Each path below is one point turned by a fixed rotation once a step. After each direction that follows a path, write how fast that rotation turns it, in degrees each step (0 if it stays still).
Each turn is a multiple of 5 degrees from 10 to 175, or 0.
Each row of a path follows its step; steps can be skipped.
Path 1:
step 0: [ 16  30   8 -23   3  12  -3  26 -18  13   9  13  -5  -6 -16  -9  22  14
  25  28  -9 -27   0  14  10   6  10   2   0   9  21  29 -10   9  27   4
 -14   9  24 -25   4  32  -1  20  -4  -7  -3  -1  -6  -7  24]
step 1: [  9 -17 -33   7 -31 -10  -4  -3  -7  -4 -30 -10  21 -11  13  13  40   2
 -10  -2  14 -23  17 -14  20  13  15   6  -1  -5  22 -10 -22 -12 -15   8
 -11 -16   0  11   9  24   7  15   4  24   2 -10  -5  19  23]
step 2: [-12   6 -25 -24   0   1  -7  19 -23 -10  10 -11  -5   4  18  15  -7  -2
  42   7   1  16 -10 -14  33  11  -3 -49 -15   4 -11  -5   7   0  20 -20
 -27  -2 -10  -3   6  23 -15  21  10   5  -4   3  -4   3  -5]
step 3: [  7  19   5   3 -24  12 -39  16  -6  -9  17 -12   5 -13   7  10  41 -19
 -27   5 -37  -5  -5   6  18   2  11   5  -8 -19  18  -2   1  13   5  -2
 -20   5  20   5  -3  -4 -29 -10  -1  -2   6  16  16  30  -2]
step 4: [  6   7 -10  -6  -9  -8 -31   4  10  -8  -1 -11  15 -13  15  15   0 -12
  29 -10  31 -12 -12 -28  17 -21 -19  13 -13  -4 -27  -2 -13  -7 -39  -9
  -4  37  -5  12  -8   2 -11  10   8   1  -1  14  11   0  25]
step 5: [ 20  19 -14 -21 -15  -1 -10  23  10 -45  13  -3  14  -7 -18  -8 -24 -13
 -14  -1 -19   7  -2   2  28 -11  16 -11  -4  26  15   5  37 -16  -3 -17
   0  21  -2 -16   4  13   5  -7 -21   0  10 -11  19  -7  -4]
step 6: [ 15  10 -21 -20  -3  27  -4   2 -10  23  -6  14   7  11   1  -8  14 -16
   8 -29 -12 -23  15 -19  17  -5  17  33   0 -27   9   6  15  10 -21   4
  -1  15  -1 -17   7 -26 -14  24   6 -32   8 -21  10   1  17]
step 7: [ 43   4 -13  -2 -20  13 -10 -12   9 -11 -32 -12   6  -3  12  -5  -8  10
   8  43 -12   8  -4 -13  22  11 -19 -19 -13  -2  -6   7  14 -20 -39  15
  21 -10 -28 -17  -7   5   4   8  -3 -16  -9  -4  -9  -7  11]
step 8: [-17  31   8 -29 -21  -6  -4   9 -16 -14   0 -13 -10  11   5  -5   8  15
  18 -25 -13  16 -10 -16   5  23  10  -2 -15 -20  43   9  25 -19  -4  -3
  13 -20  13   8  10 -15  15   7  11  -7 -13  -6  31 -19  -8]
step 9: [  7 -26   7  -4 -30  19  14   6 -11  -5 -10   7 -16  -5  22  30  11  27
 -10  13 -15   8  -5 -33  -4   2  -3  22 -20 -19 -13 -28   6  13 -22 -10
   7  10  14 -28   9 -12 -26   0  -3  -1   9  22   3 -18  -4]
step 10: [ 20  34  18   5 -13   4 -17 -22 -11 -15   2 -13 -12  11  26   4 -11   7
   5  23  18 -11  -2  23 -24  20  12   5  -4  27  -4  -4  20 -18 -19 -24
  -6  19 -18   9   7  -5  -8  20  19  11  -9  12  27 -23  -8]
step 11: [  1  15   6  12   2   7   9  14   0  -4   5   2  26  17  -8 -15  -5  26
  -6 -23 -31   7  11 -43 -16   5  12  19  -1  18  24 -29  14  11 -22  -8
 -31  10   3   9  10  10   6 -24   5  -3 -16  18   1 -20  14]
Speeds:
[-5  8  2 -5 -2  0 -1 -9 -2 -8  1 -1 -3  6  1 -2  2 -1  5 -3  5 -4  6  5
  5 -5  3  5 -3 -2 -3  4 -4  5  8 -8  7 -3 -6  6 -3 -6  5  6 11  0  5  2
 -1 -3  4] -> 175
[  1   5  -1  -6   5   2   1   3  -4  -5   4   0  -3   1  -1  -3  -2   9
  -5  -6  -8   3   3 -13  -5  -9   2  -9   2   1   3   1   1  -3  13   0
  -3   4   7   1  -7  -2   3   3   1  -3  -3   0   3   4  -4] -> 125
[ -3   3  -4   6  -1  -3   2  -5   5  -1   2  -8   4  -8  -4  -2  -6  -2
   1   5   1  -7   4  -2  -1   1  -1  -1   2 -13  -3  -5   0   7   4 -11
  -8   5  -2  -2   0   2   4  -6  -1  -5  -4   0  11   2  -3] -> 45
[ -5  -5  10  -2  -2   4   2   4   0  -1  12   6   1  -4  -5  10   1 -10
   3  -2  -8  -2   0  -7  -1   3   1   3  -1   1   1   5   4  -2   5  -5
  -3  -8  -4  -8   7  -1   3  -2   2  -4   1  -1  -5  -1  -1] -> 120
[-3  1  3 -6  1 -3  3  1 -4  2 10  1 -1  6 -6 -7  2  0  2  2 -7 -1  0  9
  5  2 10 -1 -7 -4  7 -1 -2  5 -3  9 -7  3  2  3 -2 -3  4 -8 -4  5 -2  0
  6 -6  2] -> 135
Path 2:
step 0: [-24   7 -13   7 -24  26   5   3  -5   5 -15  -3  16  20 -21   9 -19  10
  -8  -4 -28 -30  11   6   8 -11   3  -6  13 -16 -41  -7 -12 -31  -3  20
 -22  -1  14 -30  25 -10  -3 -23 -10  -9  30  -7  -3 -12 -24]
step 1: [-30  30  15  18   1  15 -25  30  30  -9 -12 -16   0 -11   2 -13   3  -9
 -15 -16   1 -23  -4  14  -1  13  16  30  -6 -16   9   1 -10   5  -8  21
   7   4  16  18  15  -7  -5  27  42   2   1 -17  -9  18  28]
step 2: [ -5   0  11  -5   8 -18  -6 -42 -13 -21  11   9  -7  -7  -7   4  18 -43
   1  10  14 -32  14  -2  29  -1  16  -4   0  -2 -13   5  12  13  15  15
   2  22   5 -32  -5 -42 -18  -4  -1  -3   4 -34  -4  11 -16]
step 3: [ -9  17 -12   0 -23  69 -10  25  -4  -1 -12 -20  -8   0 -24  18  -7  -1
   4 -10 -19  -2  13  -7   9   8   7   1  25   3  -3  -2  13   9 -20  14
 -11  18 -21 -18  -5 -16 -19 -34  -5 -15  -6  19 -23  13  -1]
step 4: [  6   5 -20  -2  15  -3   2 -10  20 -22 -19   3 -11 -29  24  16  -4   3
 -28 -30  -1  -4 -15   0  -6  28  -9  20  -4 -29  -4 -12  23  -7 -41  14
  30  18  10   6  11 -26  -4  27   9   5  -8 -20   7  18   0]
step 5: [  6  -5  13 -20 -15  -4  -9 -30 -11   1 -18  18   4 -20   3  33  20 -15
 -13 -17  21 -30  -5  -3  33 -19  14 -27  19   3  11  31 -10  -2   8  -4
  -1 -29  -5 -17   5 -19 -25   7   5 -19 -17  27  -9  19 -12]
step 6: [-22 -30   3  -2 -35  44  10  17 -12   6 -25  -3  16  18  -7  28 -12  11
  -4 -31  20 -12 -10   1  10   2 -25  26   9  26 -25 -29  10 -17 -11 -14
  -6  24  -3   4  -9 -14   4 -15   7   7   2  -7  -1  11   1]
step 7: [ -2  17  28  24 -11 -17 -26   8   0 -10   6  -7  14 -15   7  24   5  12
 -17  -5  15   1   7 -12 -16  11 -28  19  20 -29   4   4  43   0   3  -3
  21 -15  13  -8  13  -3 -23  35  23 -10 -19 -10  32   5  11]
step 8: [-14  17  10 -22  -9  -6 -14 -15 -25 -15   9  16   9 -13  13  19  21   2
   8  19   6 -26 -14 -15  13   7   6  -6   3   3 -32   2 -23 -30   5 -21
 -40  -2 -22 -19 -38 -15  -9  12  -1  -4 -24  -7  -4  12 -24]
step 9: [ -7  38 -16 -30 -43  11 -12  20 -16   5 -29 -25   6  18  -3  16 -29  20
 -11  -7  -1   1   5   1   6   8   0  16  27  22 -18   1  21  -8  15  11
   9  19 -12  39   7   9  -7  -3  -6  -5   4 -21  -4 -10  -7]
step 10: [ 11  -3  -8  31  12 -15 -26   0  -7  -7  12   6  20 -20  14  -2 -11   8
 -26  11  -5 -18  11  -1  10  -7  -1  33  31 -36 -28  -6 -15 -13 -12  31
 -10 -24  31  13  16  -7  -3  23 -10  -3   1 -18  16  20 -10]
step 11: [-27  12  21  -8 -17  -4 -36   1  19  -1  -2 -26  -1  -4  12 -28  -4 -29
  -9  -9  16 -25   1 -18  27 -29  13 -21   6  14 -19   8 -18   0   5 -15
 -21  -6 -19  12 -14 -24  -7   3  -2  -2 -29 -10 -36   0   5]
Speeds:
[ 0  7 -1  9 -1 -2  7 -1  7 -8 -3 -2 -2  1 -1 -6  2 -3  5  5 -6 -7  2 13
 -5 -4  0 -3  2  6 -5  4 -7  2 -5 -1  2  3  1 -1  3 -5 -1  0 -6 -5  4  0
  1 -4 10] -> 25
[ -9   4  -2   1   3   0   6  -4  -1   6   1   2  -3   1   0   0   9  -2
  -2   6   6   7  -6  -3   1   1  -8  -3   4  -6   4 -10  -3   1   3   2
   2   3   9   5  -2   5   0   0  -7  -7   2   6  -9  -5   4] -> 0
[  0   3   2   5  -5  -2   1 -10  -2   0   0   6   0  -6   1   1 -10   2
  -2  -1  -5   1   9  -3   6   6  -6  -2  -1   1   0   7   3   4   9   6
   0  -3   9 -11   3   5  -2   4  -7  -3   4   4   5  -2  -4] -> 145
[  8   5   5  -7  -6   2  -2  -2   3   5   4   2  -7   0 -12  -3   5   2
  -1  -4   8  -2   0   6   5  -1   1   5   0   0  -4   2  -1  -7   1   1
   4   1  -1  -5  -7   0   1  -1 -10  10  -1   4  -2  -9  -1] -> 120
